(in the rows, 128 means zero)
A single turn carries every row of the set below to another of its rows. Some are shown first; where does it send the rows asked next?
q909: [167 170 149 128 164 139 141 116 137 108 117 121 164 126]
q836: [167 150 151 112 127 110 167 123 150  89  83 135 131 107]
q567: [176 153 152 133 149  79 142 163 126 113 107 135 139 121]
q197: [139 159 139 141 135 116 154 127 123  88  85 139 127  95]
q236: [183 164 165 124 146 116 147 119 118 108 101 153 154 127]
q305: [138 115 130 138 142  96 153 128 156 109 101 112 118 113]
q577: [177 176 140 127 143 128 137 100 158 107 101 132 139 132]
q961: [141 160 135 139 135 120 155 122 136  88  84 132 120  94]
q406: [163 146 107 128 147 112 115 139 122  99  89 137 151 147]
q11: [139 167 139 133 119 111 141 125 136  93  85 143 153 128]
q512: [176 163 156 121 167 138 150 117 135 108 116 122 160 119]
q941: [129 116 137 147 139  90 147 140 128 111 102 126 137 120]
q481: [169 130 137 157 171 130 116 120 145 116 104 123 142 147]
q636: [166 138 131 159 172 125 110 129 139 125 103 122 144 142]
q779: [135 115 135 139 146  92 144 152 120 115  96 125 141 114]
q360: [196 129 121 105 158 113 143 135 140  94  86 127 125 125]
q839: [192 119 150 140 182 122 135 133 137 121 100 122 129 123]
q829: [187 116 155 146 178 125 134 128 133 114 103 128 136 133]
q625: [140 120 119 135 145 101 145 134 160 113  95 105 120 112]
q988: [167 167 125 137 143  92 130 141 170 113 107 114 124 129]

q836 -> q236
q360 -> q567
q197 -> q909
Now these:
q839 -> q779
q481 -> q305

A single turn carries every row of the set below to another of its rows. Some are shown first; where does it send the rows asked next?
q816: [139 114 107 141 142 116 150 137 170 132 133 145 129 137  87 126 135]
q403: [145 119 114 160 143 138 143 116 133 116 115 125 141 131 139 134 155]
q914: [129 146 111 156 133 112 162 154 135 141 142 112 135 132 111 126 134]
q281: [145 134 113 141  88 125 152 138 139 150 159 122 139 124 131 117 131]
q617: [161 106  82 143 142 127 116 146 125 155 126 135 128 102 120 127 136]
q405: [178 116 121 117 142 106 154 124 138 136 137 141 156 134 126 137 139]
q833: [130 138 131 114 127 124 110 119 134 118 113 136 144  88 121 125 106]
q314: [138 128 127 161 143 149 137 126 137 104 134 129 107 126 129 133 110]
q869: [138 126 111 132 106 107 103 131 136 146 111 139 125  86 119 127 112]
q427: [157  96 115 128 127 143 105 123 128 124 153 132 149 104 134 117 125]
q272: [171 124 141 141 145 134 107 131 133 124 140 118 141 125 135 143 110]
q190: [120 133 111 141 129 116 169 135 104 145 135 137 149 119 116 116 124]
q916: [121 117 135 153 129  98 109 125 127 142 136 142 137  89 127 122 111]
q604: [138 130 125 127 116 121 134 138 172 114 115 147 133  90 100 115 136]
q640: [143 134 103 130 121 118 127 138 108 145  91 146 131 111 116 125 133]
q795: [149 133  81 131 139  96 141 148 144 138 116 121 124 134 112 119 133]
q520: [172 113 136 132 120 122 137 119 157 142 135 110 135 133 125 113 151]
q515: [123 112  81 146 131 137 136 140 141 134 127 129 162  99 125 113 124]
q920: [155 135 125 133 149 130 162 124 160 139 149 141 139 129 134  93 125]
q275: [176 104 111 147 109 120 117 121 141 109 134 131 111 115 119 136 124]
q257: [140 118 114 149 137 119 146 132 121 137 101 127 129 109  80 128 139]
q343: [135 125 143 130 129 122 130 156 126 129 135 135 160  88 132 112 145]
q678: [126 128 105 142 117 128 129 128 141 158 142 153 117 124 140 138  95]
q812: [174 114 145 124 124 116 154 116 143 115 114 131 137 115 118 129 146]
q385: [149 142 124 134 111 116 120 155 134 144 161 134 119 113 129 129  96]
q553: [163 123 134 118 115 130 142 143 135 104 120 148 162 104 123 111 126]
q43: [178 140 123 139 138 119 125 125 139 120 121 130  95 130 118 125 124]
q324: [121 127 104 134 108 104 140 118 141 122 117 158 140  91 112 137 110]
q372: [ 97 124 109 143 132 120 153 127 126 129 117 136 121 129 128 123 122]
q763: [132 143 129 149 100 122 119 105 139 136 141 115 125 105 126 134 145]
q414: [160 126  97 152 161 116 138 137 157 139 128 144 110 138 116 125 116]
q997: [171 120  88 121 146 127 136 123 164 144 117 141 129 125 128 130 139]
q67: [141 121 112 148 143  89 150 113 149 157 153 132 120 102 117 138 129]
q310: [153 128 123 136 149 120 172 141 131 146 141 149 148 127 110 116  98]
q780: [144 106 127 131 144 132 136 131 180 124 148 134 146  93 118 135 112]
q235: [116 152 107 143 110 106 144 132 129 129 143 134 144 123 107 118 100]
q474: [176 113 145 146 125 121 143 114 129 128 147 124 160 105 113 141 126]
q508: [152 116 144 145 150 109 159 110 126 151 129 153 146  99 132 127 123]
q72: [137 143 122 141 146 140 104 134 135 122 138 121 128  97 150 117 113]
q838: [152 132 132 135 123 151 116 147 142 119 166 131 146 118 135 120 114]

q795 -> q833
q403 -> q515
q816 -> q916
Now these:
q838 -> q414
q72 -> q997
q43 -> q640
q617 -> q604
q257 -> q343

